Here are some points:
< -6  -4 -24 -20 -13 -27  17 -32 -14   8 -11 -13  -4 -30   0 -41 -15 -11 -21 -28 -40 -22 -15  20   6  -3  12 -28 -20
   4  62 -11 -14 -28 -22  44  -2 -30 -10 -23  14  70 -21  21  50  55  23 -29>
<-15   5 -15   6 -22 -36 -10 -32 -23   8 -11  31 -31  -3  -9  21  -6 -11  15 -19  31   5  11 -15   6 -12  30  43   6
  -5  62  -2  49  -1 -31 -36  16  58 -28 -14  14 -19  15  -5  23   2 -21 -11>
< 29 -21  -6   6 -30 -10 -28 -14  -5  17 -11   5  14 -39 -27   3   3   6 -21  25  -5 -13 118 -24  15 -29 -41 -28 -11
   4 -27  16 -31 -28 -40 -18 -11  32   7 -14 -21  17 -12  12 -30  11  14  15>
<-15  -4  -6 -29 -39   8 -28 -23  -5  17 -20 -13  -4 -12   0 -15 -33 -20 -38   7  -5 -22  38  11 -39  15  12  16 -29
  -5   8  24 -22 -28 -31  26 -20 -21 -10  22 -12  -1  50  21  14  19  14  15>
<-42 -30 -24  -3  23  -1  -1 -14  12 -10 -11  67 -13  14  -9 -15 -33 -11 -12  34 -13 -13  73   2   6 -20  74  -2 -29
 -14  17  16 -40 -37 -13  62 -20  -4 -10   4  14  17  24  39 121  46  23 -20>
<-15 -39 -15  -3 -13  -1 -10 -32  -5 -36 -38  31   5  32  -9 -15   3  42  15  -2  -5  -4 -24 -42   6 -20  12 -28 -11
 -32  17 -29  13  17   5 -18  -2 -39 -19  48 -21   8  -3 -32  -3 -25 -30  15>
< -6 -21 -33 -20 -22 -27 -10 -32  -5   8 -38   5  -4 -12  -9  12 -33  15 -21   7  13  14 -33 -33 -21 -20  39  16 -11
 -32   8 -38 -31   8 -31 -27 -29 -21  34   4 -21 -27  -3  12  -3  28 -21 -11>
<-24 -13  -6  -3   5  44 -19 -14 -14 -27  24 -22 -40  -3   0 -15 -24 -11 -38  -2 -31 -22   2  38 -39  -3  21 -11 -38
  -5   0 -20 -22  17  -4   8   7 -30  16 -14 -12  -1 -21   3  32  19 -12  -3>
< 20 -30  21 -11  32 -10 -10  21   4   8  16  13 -13 -12  -9  -6 -33  42  24  43  -5 -22 -24  47 -21 -29 -24 -28 -11
 -32 -18 -11  -5  -1 -31 -27  -2  -4   7 -23  -3 -19 -21  -5 -21  -7   5  -3>
<  3 -13   3 -11  -4  26  70  30 -23   8  -2  -4 -31   6  26  -6  -6  69 -21 -11  31  14  -7 -15 -21  24 -32  34  24
 -23 -18  16 -14 -37   5 -18  60   5 -19  -5 -30  -1 -12 -32  23  -7   5  15>
<-15  50 -24 -20  -4 -18 -10 -14 -32 -19 -11  -4  14   6 -18  12  -6 -20 -30  25  -5 -22  29  29 -21  -3  30 -20 -20
 -23   8 -11  -5 -19 -31   8 -20 -30  -2 -14  14  17 -30  12  14  55 -12  33>
<-15   5 -15   6  14  26  -1 -41   4  35 -20 -13 -22   6  53 -41 -24 -29 -38 -19 -13 -30  47  47 -30  15  48  16 -38
 -23  -9   7 -14 -37 -31  -9 -20 -13  -2  13  -3  61 -21  21  23  55  41  24>
< -6  32 -24 -38 -22 -18  -1 -32 -14  35 -29  -4   5 -12  -9   3  38  -2 -21   7  -5  14  20 -15   6 -12  -6  16 -20
 -14   0  87 -31 -19 -31   0  16  -4  -2  13 -12 -27   6 -23  -3  19 -12 -29>
<-33  32  -6  86 -13 -10 -10 -23 -32 -19 -29  31  -4 -21  26  21 -24 -11  24  43   4 -30  20 -24 -30  24 -24  51  15
 -32 -36  16  49 -19  67  35  87 -21  -2 -23 -30  -1   6 -32 -12 -16  14  15>
<-15 -13  -6  33 -39 -27 -19 -23 -14 -36 -29  13  -4 -21  17  -6 -24  24  -3 -11  13  14 -15 -33  23 -12 -15 -11  95
 -41   0 -11  13 -10  -4   0  -2  32  34 -23 -30 -19   6 -41 -30 -25 -30  -3>
<  3 -21 -24   6  32  -1 -10 -32  -5  17  16 -22   5 -12  17  12 -24 -20 -21  -2   4 -22  -7   2  15 -20   3 -20 -29
 -14   0  24 -22 -28 -22  26 -20   5   7   4   6   8  50   3   6  19  14 -11>
10 more points follow, each with its number after it:
< 20   5  21  15  76  -1   8 -14 -14 -19  -2  13 -22 -12  -9  12  30  15 -12  52 -31  -4  29  -6 -30  24 -32  -2 -29
  -5 -18 -11 -22 -19 -13 -27 -20  32   7  13  23  26 -21 -32  14  -7  50  15> 0
<-15 -13  21 -11  -4 -10 -19  39   4 -19 -11  -4   5 -12   9 -24 -24 -20 -21  -2  31 -22 -15 -33  -3  15  30  16  -3
 -23   8 -20   4 -19 -22   8  -2   5 -10 -23 -30 -36 -30 -14   6  19   5   6> 1
< -6  50 -42 -20   5  53  52 -23 -14  -1   7 -22  58  23  62 -32 -15 -11 -30 -28 -22 -30 -42  74 -30  24  21  -2  33
  -5  -9  33  13  35  -4 -18 -29 -21 -10 -32 -21 -10 -21  48 -12  28  -4 -20> 2
< 29   5 -15 -38 -22 -10 -28 -32 -23  35 -20  22  -4  -3  44  30 -33 -11 -21  16 -22 -39  11 -24 -39  -3 -32  34   6
 -14  35 -20  49  -1 -22   0   7  -4 -28  57 -12  26 -21 -14 -30  46  23  24> 3
<127 -21 109  60 127 -27  25  93 127   8  69 -22  67  23 -36  83 101 -11  95  61 -31  85  -7 -42  77 -20 -41 -20 -38
 101 -36 -38 -22 -19   5 -36 -29   5 -37  39 121 -36 -21  -5 -21 -34 -30 -20> 4
<-24   5 -33 -20   5  97  34 -23 -41 -27 -38  -4 -22 -30  71 -41 -15  60 -21  25  -5 -22 -24  29 -39  51 -24 -20 -11
 -23  -9 -29  49 -10 -22  17 -11 -21 -10 -32 -30  70 -30 -14  41  -7  41 113> 5
< -6  14 -15  24  -4 -27 -37 -32 -14 -10  -2 -22 -31 -30  17  12  -6 -11  59 -37 -31  -4  -7   2  23  33 -15  51  -3
  -5  -9 -11  49   8  31 -36  25 -13  16 -23 -21 -19  59   3 -30 -34 -12 -11> 6
< 12  -4 -15 -11 -39  35 -19 -23   4 -36  33   5  -4 -12  26 -15 -15  42  -3 -11  -5 -22 -15   2  -3 -38 -15 -11   6
 -23 -18 -20 -22   8 -40  17  -2  -4   7  13 -39 -19  -3 -32 -30 -16 -21 -20> 7
< 12 -30 -24   6 -22  -1  43  30   4 -10  33   5 -22  -3  -9 -24 -33  51 -21 -11  -5 -13 -24 -42   6 -29  -6  -2  15
   4 -18  -2 -22 -19 -13  -9  -2   5 -10 -14 -12 -36  24  -5 -30 -16 -21 -20> 8
< 20  50 -33  -3   5   8 -28 -14 -14 -19 -20   5 -22 -30   0  21   3  24 -38 -28 -13 -22 -15  -6 -12 -20  30 -28  -3
 -14  17  -2 -22 -19 -31  -9  -2 -13  -2 -23  32  26 -30 -23 -12  46   5  69> 9
Which three of these numbered points are nearest to each point below, looking only along the 6 directions in which the first points spread most? Their numbers follow each, nearest first.
<-15 -21  12  -3  23  17  -1  30  -5  -1  -2  13   5  -3  -9  12 -24  24 -12  43 -13   5  20 -15 -30 -12   3 -11  24
 -14 -27  42 -22 -19 -22   8  34 -30  16   4   6  35  15 -32  -3 -25  50  15> > 0 1 8
< -6 -30  56 -11  14 -10  17  21  12 -19 -29  31 -31 -30 -18 -15 -33  15   6  16  13  14 -15 -33 -21 -29 -24  43  86
  -5  -9  42  13 -19   5 -18  25 -13  -2 -32 -12 -19   6 -32 -21 -16 -12 -11> > 8 7 1
<118 -13 127  24  23 -10 -28 127 119 -27 127 -40  85  32 -36  74 127  24  42  43 -31 -22  56 -42 -12 -29 -41 -37 -20
 127 -27 -38 -31  -1 -22 -18 -38  67  -2  13 112 -36 -38 127   6 -34 -21 -38> > 4 0 8
< -6  -4 -24   6 -30 -36 -10 -23   4  -1 -38   5 -31 -12 -18  12 -15 -11  42 -11  31  -4 -24 -33  -3  -3  -6  -2  33
  -5  -9  42  -5   8  40  17  16 -30 -37  -5 -30  26   6 -32 -39  -7 -30  -3> > 6 1 3
<-24   5  38  69  -4  -1 -37 -23  21   8 -29  31   5 -21  -9 -15  21 -11  15  -2  31 -13   2 -24   6  15 -41  25  -3
 -14  44 -11  13  17  40  35  16 -13  -2 -14 -30 -10 -21  -5 -30 -16 -39   6> > 6 1 3
<  3 -30 -15   6  14  17  25  -5  -5 -36  24 -22   5 -30 -36 -41  30  69 -30  96 -13 -30  29  -6  -3  15 -15 -20 -38
  75   8 -38 -22 -28 -31  62 -29 -21  87  39  14  -1  -3 -23  -3   2  32  51> > 0 7 1
<-15  -4 -24 -29  -4  26 -10  30 -23  -1   7 -13 -13 -30   0 -32 -33 -20 -38   7  -5 -30  29  -6 -12 -29 -24 -20  24
 -23  -9  24 -22 -19   5  53  -2 -21  43 -32 -30  -1 -30  30  23  37  23   6> > 0 9 1
<-24  14 -15 -20 -13  26   8 -32 -32   8 -20  22 -40 -30  71 -32 -42  -2 -21 -11 -31 -39  20 109 -30 -29  -6   7 -29
 -14  -9 -29 -22  -1  -4  71   7  -4 -10 -23 -30  -1 -38  12  59  11   5 127> > 5 2 0
<-15 127 -33 -29 -30  44 127 -23 -23 127 -20 -31 127  68 -18 -24 -42 -20  -3 -37 102 -39 -33 127 -21 127  74  16 -38
  75   8   7 127 127 127 -36 -29 -39 -19 -23   6 -36 -12  57  23 -16  14 -11> > 2 5 3
Now 10 new points, numbered from 0 again:
< -6  -4 -15 -20 -30 -18 -37  30  21 -36  -2 -13 -13  -3  -9  47 -15 -29 -21 -11   4  23 -42  11 -30 -12  -6  -2   6
  22  -9  16   4  -1 -13 -18 -11  23  -2   4 103  17  -3   3 -21  28  32 -29> 0
<109 -13 127 104   5 -36 -10 127 127 -19 104 -31   5  59 -36  47 127  -2  77  16 -40  85 -24 -33  86 -12  -6 -20 -38
 127 -18 -20 -14 -10  -4 -18 -38 127 -19  22  85 -19 -38 101   6 -34 -39 -38> 1
< 29  23   3  -3 -22 -10 -28 -32   4  17 -29  31 -13  -3  17   3   3  -2  15  34  13  -4 -24  20 -12   6  -6 -28 -29
  -5   0   7 -22  26  -4  -9 -11   5 -19  48 -39 -10  42  -5 -12  11 -21 -11> 2
< 56 -30 100  69  23 -36 -10 127 127  26  24 -31 -13  59 -36  30  65 -11  59 -11 -22  67 -33 -24 121  15  -6 -28 -29
  22  -9 -20 -14  43  85 -36 -11 -13 -19  13  23 -36 -30  -5 -12 -34 -30 -38> 3
<-15  -4 -33 -11   5  -1  17 -23 -14   8 -11  22  -4 -12  35   3  -6  -2 -12  -2  -5   5 -33  -6  15   6 -15  25  33
 -14   8  24  40   8  13   0 -11   5  -2 -41 -12   8  -3 -14 -30  19   5  24> 4
< 12  23 109 113 -13 -27   8  13  -5 -36 -20  -4   5 -39   0  65 127 127  24  34 -13  85 127 -33  50 -29 -15 -11  33
 127  17 -29 -14  17  22  44  -2 127 127 -32 -21  53 -30 -41 -30 -25 -39  -3> 5
< -6  23 -33 -29  -4 -27 -10 -32 -32  -1 -20  58 -22   6  -9  47 -15  -2  68 -19  13 -13 -33 -24 -12  -3 -24  16  33
  13  53  16 -14 -19  -4 -36   7 -13 -28  22  23  -1  68  -5 -21  11   5  -3> 6
<-15   5   3 -11  14   8 -28  -5  12  17   7  31 -13 -30  -9 -32 -15  15 -30 -19 -22 -22  11  20 -39   6  48 -28 -29
  -5  44  -2 -31 -37 -13  62  16 -39 -19 -14  14  17   6  75  94  37   5 -20> 7
<  3 -13 -15  24 -30  -1  -1  -5 -14   8  33 -13  -4  23  -9  -6   3 -29  -3 -28 -31  14 -24  47  23 -20  21   7  -3
 -32  35  -2  -5   8   5 -27  -2  32   7  -5  -3 -10  15 -23 -30  46 -12   6> 8
< 12   5  12 -20 -39   8 -37 -14  -5 -19 -20  22  23 -12   0 -24 -24 -20  -3 -37 -31  23  11  -6  -3 -12 -32  -2 -11
 -23 -36   7   4 -28 -13  -9  -2  -4  -2   4  -3   8 -38   3  32  11 -12 -20> 9
Which three of these numbered points are nearest to each point below, looking only along the 6 directions in which the first points spread most? Their numbers follow each, nearest first.
<-15  -4 -15 -29 -30  26   8 -32 -23  17  -2  49  -4 -30  26 -32  -6 -29 -38  -2 -13 -22  20  56 -30 -12  30  -2 -20
 -23   8  -2 -22 -19   5  26 -11 -13 -19 -14 -39  44 -38  12 127  82  -4  15> > 7 9 0
<-24 -39 -15  -3 -22   8 -28   4 -32  -1 -11  -4   5 -39 -36  -6 -15 -29 -12 -11 -13 -30 -24 -33   6  -3  21 -28 -29
 -14  17 -38 -14 -19 -22   0  -2  -4  -2  13  -3 -10 -21 -14 -12  11  -4 -38> > 0 8 2
<127  23 127  69 121 -36 -28 127 127  17  78 -13  49  94 -27  83 127 -20  59   7 -40  58 -33 -42  94  -3  -6 -28 -29
 119 -36 -38 -31 -28  67 -18 -11   5 -10 -23  23 -19 -30  12   6 -25 -39 -20> > 3 1 2
< 38  14 -42 -20 -13 -18 -37 -23  12  26 -11  -4  -4 -21  -9  -6 -24  15 -12  -2  13  -4 -33 -24  15   6  -6  43  24
 -23  35 -38  -5  -1 -31   8 -11  -4  43   4  -3 -10 -21 -14 -30 -16 -21 -11> > 8 2 0
<-42  14 -42 -11 -39  53  70 -23 -23  -1 -20   5 -31 -12  35  -6 -42  33 -21 -19  49 -22  20  -6   6 -20  21  51  86
 -23  26  -2  40  70  67  44  34   5  25 -41 -30   8 -30 -32 -39   2 -30  15> > 4 6 8
<-42 -13 -15 -20 -13 115  61 -32 -14   8 -38   5 -31 -30  17 -41 -24 -20 -21 -19  22 -39 -24 118  23 -12  12  16 -20
 -32  62  -2  -5 -10  13  44  -2  23  25 -23 -30 106 -38 -23  59  19  50  24> > 7 9 8
<-33   5 -15  24 -30 -18 -19 -14 -23  61 -29  40  -4  -3   0  39 -15 -20 -30   7  22  -4  20 -33  68 -20  48  87  42
 -32 124 -11  -5  17  22   8  60  32  43 -32 -30   8 -12 -14 -21  28 -30  -3> > 6 4 2
<  3  50 -24 -29 -30  44 -10 -23 -14  26 -11  -4 -22  32   0 -15 -24 -38 -21 -19  49 -13 -33  11 -12  51 -15  34  -3
   4  26 -11   4  35 -31   0 -11 -21 -28  13 -21 -27  24  12 -12 -16  14 -11> > 8 4 0
< 12 -30  29  15 103 -27 -28  13  -5 -19 -29 -13 127  59 -18  -6 -24 -29  24  -2 -22 -13  47 -15 -39  77 -32 -20 -20
  30   0  -2  13 -28 -13 -27 -20  23 -10 127  32 -19  15  12  85 -16  50 -11> > 9 2 7
